In the rows, 128 means zero.
The rows of Z fall into 4 groups, which share some directions, and each row is roughly a mix of its group's hidden directions.
Z (169 x 12):
[[ 98 167 124  91  90 128 113 113 168 124  94 135]
 [ 89 182 120  83 124 129 119 144 154 153 112 123]
 [ 89 149 124 159 101 150 151 110  85  98 128 155]
 [104 141 150 181 108 163 134 126  90 101 103 135]
 [ 78 112 107 104 166  91 120 100 144 143 121 108]
 [ 99 174 135 162 116 176 123 163 150 124 137 121]
 [115  82 117 110 131 119 147 135 114 100 186 158]
 [105 141 139 192 104 159 134 129  94 102 116 123]
 [108 173 125 148 132 171 125 166 167 136 154 125]
 [173 117 153 125 167  74 152 109 136 143 121 127]
 [144  89 122 116 146  82 109 140 168 122 171 136]
 [103 175  90 133 112 152 129 137 135 168 112  91]
 [118  87 143 142 121  98 116 100  82 101  90 132]
 [139  83 127 126 118  95 145  86  80 110 108 137]
 [106 157 124 150  94 167 161 104  87 122 108 142]
 [165 117 157 160 108 136 116 152 187 114 128 113]
 [100 150 107 104 128 123 128 110  80 153 141 181]
 [132 173 120 122 138 156 122 162 175 153 164 119]
 [141  86 106 148 110  99 159  95  81 113 123 129]
 [186 143 155 136 119 162 131 160 109 108 115  99]
 [143 119 160 105 130 130 149 140 185 158 104  92]
 [171  90 154 152 151  82 154 109 119 140 128 132]
 [113 122 134 132  93 141 181 112 103  98 159 164]
 [159 115 144 147  98 125 127 148 197 119 145 144]
 [147 168 134  67 125 109 113 133 157 157 146 120]
 [148  91 119 168 145 143 135 152  81 146 158 108]
 [113 115  99 130 149 128 147 101  83 117 120  69]
 [ 72 129 107  97 157  97 112  97 127 142 134 154]
 [117 130 147 131 162 122  89 137 172 101 117  79]
 [ 89 159 151 177 107 156 117 140 105 103 108 130]
 [ 91 144 121 150  91 157 163 104  92 108 125 150]
 [151 153 113  76 141  84 115 126 152 159 151 126]
 [170 152 149 151  94 169 128 156  93 121 131 145]
 [139 136 116 127 111 145 166 111  54 146 134 136]
 [127 103 162  98 115 114 112 115 143  77 128 175]
 [117 121 105 133 112 102 126 110  79 105 180 157]
 [134  78 164 111 134 116 160 154 158 150 157 112]
 [166  96 119 165 167 131 142 139  92 141 155 106]
 [165  70 136 161 126 138 126 126  98  99 153 137]
 [119 118 141 131 139 108  93 144 205 119 127 119]
 [152 107  81 167 105 145 137 118 116 162 116  92]
 [149 137 155 126 102 128 112 157 169 141 132 188]
 [137 133 107 130 109 140 163 108  65 148 133 164]
 [157 123 157 150 129 144 130 156 157 110 114  66]
 [167 135 155 132  91 138 104 168 154 136 126 169]
 [156 124 135 120 160  96  85 147 173 148 117 101]
 [ 98 148 153 182 115 175 123 139 110 103 117 129]
 [112 104 115 141 142 108 129 128 194 107 134  84]
 [142 178 101 123 143 132  97 105  97 152  93 105]
 [103 131 144 137 107 184 184 124 116 131 103 132]
 [101 170  91 132 116 158 123 143 129 169 117  89]
 [147 151  99 129 147  81  70 117 127 107 142 139]
 [101 105  92 125 155 114 141  85  93 113 123  91]
 [160 111 103 168  95 132 133 106 118 160 107  86]
 [ 76 116 100 126 172 109 145  91 132 114 128 104]
 [136 175 128  81 133 109 104 148 166 159 141 122]
 [156 108 136 108 158 102 107 146 185 152 126 103]
 [109 169 127  95  95 119 119 103 173 124  91 134]
 [129  78 161 111 129 117 161 150 161 155 153 107]
 [107 144 109 148  98 172 155 105  82 118 117 153]
 [125 116  97 120 141 126 155 103  73 129 120  77]
 [103 103 104 120 162 101 129 117 165 115 119  73]
 [ 92 181  98 113 112 145 125 132 153 158 104 108]
 [ 96 147 160 178 110 161 116 143  96 104 114 135]
 [131 117 133 162 114 120 112 140 207 125 138 138]
 [106 108 151 136  93 128 177 127 128  93 162 159]
 [156 121 105  75 142  74 131 107 137 151 141 133]
 [105 193 135 112 127 134 106 165 160 145 138 133]
 [118 113 155  83 109 116 112 127 140  80 132 175]
 [121 156  99 156  89 149 126 104 146 156  94  93]
 [ 75 124 112  98 160 103 114  95  98 147 116 144]
 [127 109 159  99 104 113 111 105 152  81 116 170]
 [101 171 129  89 120 114 127 104 167  98 103 151]
 [111 105 135 133 133 101  94 126 202 114 135 129]
 [151  61 111 108 139  97 148  97 114 124 117 132]
 [123  73 124 167 121 130 150 104  88  98 112 132]
 [155 121 109  67 145  98 129 128 163 158 141 128]
 [175 135 151 114 125 147 142 164 109 125 109  75]
 [ 99 129 137 189 113 152 138 117  89  94 121 135]
 [135 133 112 129 120 145 169 106  55 139 128 139]
 [139  87 143 135 146 150 116 151  97  88 170 151]
 [101 114 167 131 102 128  88 141 120 108  77 106]
 [153 103 107  80 137  73 138  94 123 139 124 134]
 [145 135 144  98 143  97 130  88 172  96 104 154]
 [ 94 143 152  97 162 136 119 165 118 101 162 158]
 [105 138 124 138  94 159 171 107  82 110 137 155]
 [148 136 127 126 165 115  85 142 166 158  96  95]
 [140 128 164 104 112 144 152 139 188 130  93 108]
 [161 136 111 116 153  93  68 133 161 135 119 114]
 [ 87 184 147 151 124 155 104 162 144 123 128 132]
 [131 146 151 128 118 127 105 155 183 133 137 183]
 [142 135 111  74 133  64 118 109 136 147 127 129]
 [183  98 147 163 155  97 152 108 114 132 134 119]
 [110 160 117 150 107 172 161 103  88 127 105 143]
 [143 126 119  76 125  63 120 102 119 141 115 131]
 [115 187 116 117 132 131 116 163 169 151 159 126]
 [ 89 118 121 140 163 116 104 125 172  98 123  85]
 [ 88 158 117 102  76 142 111 129 156 147 100 128]
 [162 108  97  80 143  98 141 122 157 156 154 123]
 [177 114 135 169 161  99 160 108 115 142 132 109]
 [159 119 156 150 108 134 104 160 188 105 129 123]
 [ 98 172 128  87  96 123 112 114 165 129  94 129]
 [148  98 161 117 166 118 125 141 107  87 164 156]
 [112  99 159 136  96 129 178 135 140 100 161 154]
 [106 179 131 149 127 175 126 165 160 134 144 127]
 [151 147 103 127 159 117  71 129 135 158  98 102]
 [133  73 117 155 115 118 156  98  85 104 121 129]
 [168  85 118  80 139  93 138  98 126 141 120 128]
 [139  75 150 113 129 106 148 149 174 134 164 129]
 [173  95 128 181 154 117 150 112 114 149 132 109]
 [140 174 119 111  78 139 132  96 138  97  96 139]
 [ 79 129 109  96 158 101 125  91 109 147 129 159]
 [171  96 125 158 170 128 144 141  93 133 160 114]
 [ 88 171 148 172 116 165 113 154 128 112 129 127]
 [136 149 117  74 128  64 118 111 129 146 125 135]
 [164 115 140 155 108 132 134 159 192 122 128 104]
 [140 138 144 126  97 126 114 153 162 150 137 195]
 [168 103 140 107 148 117 120 147 181 163 123 104]
 [ 98 135 120  96 152 124 124 100  58 130 122 119]
 [102 122 118 135 168 125 125 112 129 101 120  57]
 [133  69 150 110 125 124 164 148 160 138 165 129]
 [113 164 114 147  94 135 136  99 103  81 127 165]
 [150 132 122 127 100 142 152 117  69 148 129 177]
 [111 175 134  90 151  94 140 124 164 155 105 130]
 [161 108 127 110 155  81  82 147 151 134 152 117]
 [142  85 154 103 145  93 128 155 165 138 160 111]
 [ 94 141 144  84  94 140 101 134 145  90 126 160]
 [132 138 117 116 130 144 157 107  47 130 126 133]
 [ 76 160 120  83 110 150 106 147 139 105 128 146]
 [170  91 116  80 138  90 140  99 123 144 133 129]
 [144 141 154 136 108 130  95 157 181 130 137 174]
 [157  92 118  90 129  78 137  92 106 134 109 132]
 [144 185 109 127 117 143  97 106 111 131  79 117]
 [ 91 148 148 185 107 156 121 133 101  98 122 125]
 [ 97 152 126 152  94 169 160 109  97 112 107 146]
 [112 113  97 133 144 128 151 100  82 118 122  72]
 [105  76 148 129 131 119 167 146 146 115 174 145]
 [151 119  98 164  95 142 126 103 134 163  99  88]
 [159  89 145 158 156 133 138 150  91 117 171 135]
 [ 83 142 107 102 158 116 123  95  81 146 125 147]
 [121 183 113 155 125 146 102 112  90 124  87 128]
 [ 81 141 114 101 158 113 115  93  91 141 129 161]
 [158 139 127 116 151  84  71 138 159 133 121 107]
 [172  96 154 147 165 103 147 119 108  99 152 142]
 [143 156 119  72 141  85 110 124 154 155 150 128]
 [108 123 139 183 125 190 134 147 133 108 135 119]
 [157 131 151 115 138 144 137 166 115 123  96  66]
 [ 93 144 153  80 148 114 118 135 139  88 135 167]
 [172  90 161 139 149  95 144 108 126 100 139 154]
 [104 108 155 131 104 178 184 137 129 141 111 122]
 [169 102 105 173 123 139 137 125 105 162 130  88]
 [103 117 103 121 155 125 147  96  76 120 118  83]
 [ 87 187 116  85 138 122 128 138 152 144 113 125]
 [111 119 131 128  92 136 173 113  97  96 164 162]
 [171  81 138 181 134 115 144 106 106 125 134 121]
 [127 118 148 131 130 108  90 143 204 127 129 122]
 [170  78 100 102 146 105 158 109 125 144 146 135]
 [ 82 148 175 138 110 152  99 149 119 105 100 135]
 [141 140 123 122 133 149 160 124  57 145 113  96]
 [ 85 158  98 117  90 158 111 145 136 160 112 108]
 [179 138 149 154  96 162 139 170 130 112 128 111]
 [ 94 170 146 175 111 169 118 151 125 112 128 123]
 [121 178 121 133 102 164 129 106 101 130  77 119]
 [102 111 101 130 169 107 127 113 151 130 107  69]
 [150  76 130 168 123 151 122 127  93  94 153 134]
 [110 103 153 131 100 132 178 132 135  91 162 160]
 [145 125 115  76 128  63 125 103 119 143 119 136]
 [102 160 130 137  96 172 160 109  93 124  96 129]
 [101 129 101  99 137 116 143  96  66 152 128 145]]
One row of each group comes first, with its name. Which group is each row after those in?
[125  87 160 116 117 151 184 144 164 140 136 126]	<32>
[111 173 141 125 140 167 107 162 176 138 144 122]	<41>
[113 117 161  88 110 118 109 127 141  80 132 174]	<134>
[117 141 120 109 141 136 145  97  50 133 127 142]	<122>

[104 118 131 141 165 124 114 120 154  96 120  63]	<122>
[132 164 124  77 126  71 103 120 139 148 123 125]	<41>
[106 119  97 112 144 123 162 101  68 139 119 101]	<122>
[154 115 149 108 159  85 102 151 175 133 139 107]	<32>
[104 129  90 150 118 176 123 165  97 145 151 108]	<134>
[ 91 162 152 177 109 164 118 146 111 106 119 130]	<41>
[ 82 128  90 128 162 110 139  77 111 142 132 141]	<122>
[150 134 116 121 169 122  80 142 152 159  96  97]	<32>
[177 145 149 158  96 169 137 156 108 109 133 132]	<122>
[160  79 114  89 139  82 134 100 118 137 122 129]	<41>
[114 104 137 182 130 188 144 143 122 106 140 130]	<41>
[135 113 132 184 113 175 158 115  94 107 133 124]	<41>
